[[ 11   1   2  22]
 [ -5  27 -30  -1]
 [ -6  21 -26  -2]
 [  9  -1  -2  15]
 [-17 -13  -2 -15]
 [ 14   5   2  31]
 [ -4 -16  14   1]
 [ -7  12 -23  -3]
 [ 14   3   3  37]
 [  2  15 -27   4]
 [-11 -34  24  -4]
 [-21  -3 -12 -15]
 [  8   3  -7   8]]
Counting starts at 0.
Find the entry in row 2 and column 0.
-6
The entry in the top-left corner is 11
Find the entry in row 1 and column 0.
-5
The bottom-right entry: 8
Find the entry directly below the smallest entry.
-3
The entry in row 2 and column 1 -> 21
Find the bottom entry of the column that holds the smallest entry.
3
The entry in row 0 and column 2 is 2
The entry just left of 5 -> 14
Find the entry directly above 12.
-16
The top entry of the column that holds the largest entry is 22
The largest entry: 37
Find the entry directly above the smallest entry.
15
The entry directly above the largest entry is -3
The entry just left of 4 -> -27
The entry just right of -5: 27
The entry just left of the smallest entry -> -11
The entry directly above 5 -> -13
Find the entry just left of the largest entry.
3
The entry in the bottom-left corner -> 8
Find the entry directly below -27.
24
Find the smallest entry.
-34

grid =
[[ 1.31  0.51  0.65  0.18 -1.28  2.42 -0.04  3.51]
 [ 1.64  3.12  3.48 -4.39 -0.76  1.78 -3.31  2.25]
 [ 0.41 -0.01  0.06  1.56  0.07  0.93  1.10  1.30]
 [-1.65 -1.32 -1.41  4.95  3.13 -2.40  3.85 -3.67]
 [-1.07 -1.13 -1.20  4.28  2.16 -1.34  3.28 -2.07]
 [ 0.65  2.26  2.52 -2.35  0.65  0.25 -1.70  0.00]
 [ 0.37  3.09  3.42 -3.61  1.46 -0.68 -2.52 -1.52]
 [-1.18  0.08  0.11  2.34  2.91 -2.19  1.94 -3.51]
 [-1.02 -1.53 -1.62  4.91  1.90 -1.05  3.71 -1.58]
 [ 1.00  1.77  2.00 -1.76 -0.23  1.22 -1.35  1.54]
 [ 1.45  2.00  2.26 -2.39 -0.88  1.94 -1.87  2.62]
 [-0.23  1.33  1.50 -0.32  1.75 -0.96 -0.10 -1.75]
 [ 0.66 -2.38 -2.50  5.36 -1.46  2.68  3.70  4.24]
 [ 2.58  3.25  3.64 -5.15 -2.38  3.56 -4.02  4.96]
 [-0.82 -0.43 -0.42  2.97  2.04 -1.23  2.31 -1.97]]
Give the bottom entry of the column that holds the smallest entry.
Answer: 2.97
Give the entry just right of the largest entry.
Answer: -1.46
Give the top entry of the column that holds the smallest entry.
Answer: 0.18
Give the 3rd entry on the diagonal from the top-right corner.
Answer: 0.93
Give the entry in the top-right corner.
Answer: 3.51
Give the entry just left of 0.00.
Answer: -1.70
The bottom-right entry is -1.97
The third entry on the main diagonal is 0.06
The entry just left of the smallest entry -> 3.64
The second largest entry: 4.96
The first entry, reading row by row: 1.31
The entry directly above 3.85: 1.10
Give the entry directly below 0.41.
Answer: -1.65
Give the entry directly below 0.51.
Answer: 3.12
Give the entry directly above -0.88.
Answer: -0.23
Give the entry directly above -1.05.
Answer: -2.19
The entry directly above the largest entry -> -0.32
The largest entry in the first column: 2.58
Give the entry directly above 1.78.
Answer: 2.42
Give the entry just left of -3.61.
Answer: 3.42
The entry just left of -1.53: -1.02
Give the entry just left of the largest entry.
Answer: -2.50
Give the entry directly below -1.07.
Answer: 0.65
Give the entry directly below the largest entry.
Answer: -5.15
Give the 2nd smallest entry.
Answer: -4.39
Give the 4th entry from the end, reading row by row.
Answer: 2.04
Give the 5th entry in reading order.
Answer: -1.28
The entry in the bottom-left corner: -0.82
Give the entry just left of 1.90.
Answer: 4.91
Give the entry just right of -0.82.
Answer: -0.43

a =
[[ 0.61  2.05  0.25 -1.03  1.20 -0.89  0.20  3.30  0.53  0.05 -0.39  2.26
   2.40  0.09]
 [ 0.26  2.41  0.87 -0.16  1.32  0.48  0.22  0.69 -0.83 -0.55 -0.72 -0.15
  -0.01 -0.42]
 [ 2.08  3.43  1.15 -2.05 -5.62 -4.92 -0.35  1.84  0.28 -0.56  0.05  2.98
   0.39  0.25]
 [-0.79  1.51  2.34 -1.01  1.76 -0.86  0.24 -0.47 -0.97  0.10  1.42 -0.66
   0.17  1.73]
 [ 0.13  1.04  1.76 -0.86  4.28 -1.42  0.28  3.56 -0.44 -0.24  0.34  2.62
   2.31 -0.13]
 [-2.40 -1.42 -3.81  0.31 -2.72  2.51 -0.25  0.29  0.82 -0.76  0.33 -2.90
   1.46  1.68]]
The entry just left of 0.20 -> -0.89
The entry just right of the largest entry: -1.42
Read off the entry just left of -0.72.
Answer: -0.55
The entry just right of 3.56: -0.44
The entry just right of -1.03 is 1.20
Read off the entry just left of the largest entry.
Answer: -0.86
The entry just right of -0.15: -0.01
The largest entry: 4.28
Read off the entry just left of 0.53.
Answer: 3.30
The entry just right of 3.30 -> 0.53

array([[ 817,  280,   70,  850, -299, -227,  209,  302,   37],
       [ 730,  343,  -71,  678, -530, -163,   93,  383,  127],
       [ 750,  401,  -50,  677, -411, -110,  119,  336,   30],
       [ 860,  337, -115,  789, -248,  -72,  204,  221,    3],
       [ 859,  286, -163,  795, -329,  -97,  191,  241,   83],
       [ 785,  265,  -49,  779, -458, -209,  149,  345,  142],
       [ 781,  414,  -21,  710, -310,  -92,  157,  293,  -33],
       [ 843,  246, -187,  791, -421, -133,  168,  278,  156],
       [ 778,  276,  -39,  771, -462, -207,  146,  350,  134],
       [ 748,  290,  -81,  720, -541, -195,  107,  381,  169],
       [ 727,  392, -193,  602, -556,  -69,   63,  363,  125],
       [ 824,  234, -235,  759, -505, -136,  138,  303,  213],
       [ 842,  279, -225,  757, -409,  -86,  159,  263,  133],
       [ 721,  389, -177,  605, -567,  -83,   61,  372,  129],
       [ 744,  400, -134,  639, -476,  -78,   93,  339,   72]])
Indices start at 0.
The entry directly below the smallest entry? -476
The entry in the top-right corner -> 37
The bottom-left entry? 744
The entry in row 0 and column 1? 280
The entry directly above the centre entry is -310
The top-left entry? 817
The entry at row 2, column 1: 401
The entry just right of 241? 83
The entry directly below the largest entry? 859
The entry at row 1, column 1? 343
The entry at row 1, column 0: 730
The entry just right of the centre entry is -133
The entry in the bottom-right corner -> 72
The entry directly below the centre entry: -462
The largest entry? 860
The entry just right of the largest entry? 337
The entry directly above the largest entry is 750
The entry directly below 678? 677
The entry at row 0, column 2 -> 70
The median entry? 157
The entry just left of the centre entry? 791
The entry just left of the smallest entry: 605
The entry in row 1 and column 2: -71
The entry at the centre? -421
The entry directly above 293? 345
